(in the rows, 128 means zero)
One turn sends every row of this set to another row. A few are shown first. Where does it send the rows asked after them?
seb: [123 146 139 150 128 160 140 161 142 134 158 138 116 108 134 148 147 139
 122 112  83]
malis: [122 107 141 143 143 131 164 132 105 103 157 119 123 130 128 123 120 125
 129 104 110]
lurup: [120 122 126 134 153 129 166 135  99 120 165 147 133 130 143 133 126 130
 133 101 106]
bet: [114 132 148 143 119 164 148 153 145 128 148 130 118 107 142 145 144 137
 116 129  83]
zekab: [105 110 122 147 146 167 127 158 110 118 153 165 127 120 116 120 134 157
 132 118 104]
bisoz: [117 100 131 137 121 117 158 130 108 131 156 156 136 123 157 124 129 142
 126 119  98]
Lozab: [116 108 144 151 131 102 155 147 120 123 153 134 126 125 136 113 125 138
 126 116  96]
vesi: [ 91 119 133 153 139 166 142 165 124 133 147 167 133 125 118 123 137 154
 135 124 107]
Mak: [110 130 147 160 120 167 161 137 144 135 156 138  96 132 120 118 135 164
 137 135 105]
fop: [111 121 135 149 132 144 182 136 110 138 160 150 142 135 143 142 134 125
 140 103 116]
Ruz: [129 121 141 137 118 173 136 138 134 118 152 128 114 103 142 144 141 139
 115 124  85]
pibif: [138 132 128 154 104 155 146 132  99 144 149 144 145 147 113 115 130 132
 143 129 111]
luni: [128 165 141 148 116 157 152 144 140 131 149 137 124 153 130 133 121 139
 133 124 109]
lal: [129 135 136 168 118 138 146 153  98 133 143 123 136 147 112 108 126 129
 138 133  99]
Kel: [111 137 124 167 124 171 159 144 118 140 164 159  99 127 140 128 139 169
 137 123  96]
kivu: [126 134 128 129 105 147 153 130  89 135 143 157 137 141 133 111 121 138
 131 137  99]
mefon: [116 136 135 144 119 131 154 151  88 123 137 135 129 140 131 105 117 134
 126 141  88]
desa: [104  94 133 146 138 172 129 147 115 109 145 147 126 119 115 115 132 155
 126 133 107]
povu: [136 137 124 154 122 165 137 136  99 107 148 124 123 140 161 134 119 140
 121 134  93]
Buf: [136 133 131 145 125 170 130 147 129 123 161 137 114 104 134 146 145 141
 120 107  84]
roruk: [130 142 143 150 126 155 142 136 132 119 145 113 132 149 147 130 123 134
 126 150 103]
Talev: [ 89 103 143 150 130 170 143 156 130 124 139 151 131 124 117 119 135 150
 130 138 109]
livo: [122 116 140 152 143 157 141 127 135 122 162 124 100 127 131 113 135 162
 131 152  98]
fugi: [129  98 129 159 103 138 159 127 111 141 160 156 138 127 138 130 136 141
 137 100 113]
fepif: [134 161 121 151 113 166 146 143 106 119 153 148 115 144 143 136 116 147
 126 107  99]
gifi: [128 105 141 173 113 121 155 143 124 132 156 133 128 131 117 120 131 136
 137  97 111]
lume: [113 108 147 158 123 147 180 134 116 122 151 122 133 137 127 134 129 121
 136 106 122]
tufer: [122 122 118 159 147 162 140 135 108 126 170 144 103 122 150 124 139 168
 131 138  87]

Lozab goes to bisoz
lurup goes to fop
desa goes to zekab
Now these:
Mak goes to livo
bet goes to Ruz
povu goes to fepif
kivu goes to pibif

One turn sends every row of this set to another row. A few are shown first. Where does it send the rows asked after them?
J: [117 100 176 134 155 133 147 114 129 133 104 141 126]
C: [141  96 146 134 128 102 158 130 127  89 123 162 146]
G: [144  97 149 139 130 104 160 137 131  93 120 158 152]
K: [109  95 170 131 160 124 144 106 128 125 110 146 119]
F: [143 121 151 137 137 115 134  93 139 128  96 160 141]
M: [143  95 137 147 133  98 147 134 122 118 123 118 137]
V: [149 100 147 135 118 103 158 127 122  90 117 160 147]
D: [ 99 103 145 142 132 110 171 122 113 132  88 157 140]
U: [128 112 144 135 147 106 129  89 143 118 107 166 135]
Z: [137  94 133 145 136  94 145 130 121 113 127 120 133]
R: [ 97 104 144 143 132 110 171 121 113 131  90 157 139]
Y: [ 99 104 143 142 132 110 170 121 113 131  87 158 139]
N: [146  99 135 144 127  99 146 128 118 118 120 118 134]
H: [ 98 104 145 142 133 110 171 122 113 132  87 156 140]
E: [139 119 155 148 152 119 137 109 151 132  99 156 151]
Q: [126 110 148 143 163 108 133 106 151 123 109 163 144]
S: [115  99 167 126 147 127 143  95 120 124 107 147 115]
A: [124 104 175 131 144 133 146 104 120 132  98 141 122]
T: [140  95 133 142 129  95 145 124 118 113 123 123 130]
L: [152 100 152 137 123 108 159 133 127  95 115 156 152]

Y goes to D
K goes to S
V goes to L
Now these:
E goes to Q
Z goes to T

One turn sends every row of this set to another row. A few are shown first. Where does it send the rows asked after them?
Vis: [137 136 132 112 122 156 129 132 125 125 130 103 120 131]
Kizol: [145 128 116 136 136 125 126 157 120 136 102 137 138 141]
sov: [119 139 146 132 123 131 140 109 126 155 144 131 137 119]
zikal: [141 128 127 153 132 115 112 140 130 137  99 135 116 116]
gifun: [144 131 124 143 130 111 111 142 139 127 103 120 106 116]
bamog: [143 121 120 153 130 111 107 143 135 131 104 137 114 123]
meko: [139 140 124 121 124 138 114 129 124 100 152 118 128 126]
Fofo: [134 145 135 117 126 155 124 122 106 130 134 120 127 124]
Zap: [130 117 140 134 111 118 127 127 140 141 163 138 134 145]
Muzat: [142 143 119 127 144 106 140 135 142 135 108 110 126 125]
Fepo: [139 111 113 129 126 139 121 117 131 120 142 138 131 159]
pogor: [140 128 127 147 130 102 117 139 146 134 109 124 109 115]
sisok: [145 124 120 116 123 136 116 121 122 113 155 126 123 149]
Duk: [139 127 122 144 134 118 131 155 128 148 106 141 141 136]
dedo: [146 134 115 127 141 100 135 140 150 130 117 112 126 136]
zik: [131 123 125 140 117 122 116 129 132 116 162 147 144 137]
velur: [124 149 135 134 126 146 122 121 111 125 136 135 145 109]
Leb: [120 133 133 136 129 145 139 105 124 152 122 136 141 127]
Masel: [118 140 144 138 114 119 132 123 140 136 155 129 142 111]
sivo: [125 118 141 130 108 124 140 132 153 147 149 119 129 138]

Vis goes to Leb
gifun goes to zikal
Muzat goes to Duk
Now these:
zik goes to meko
Fofo goes to sov

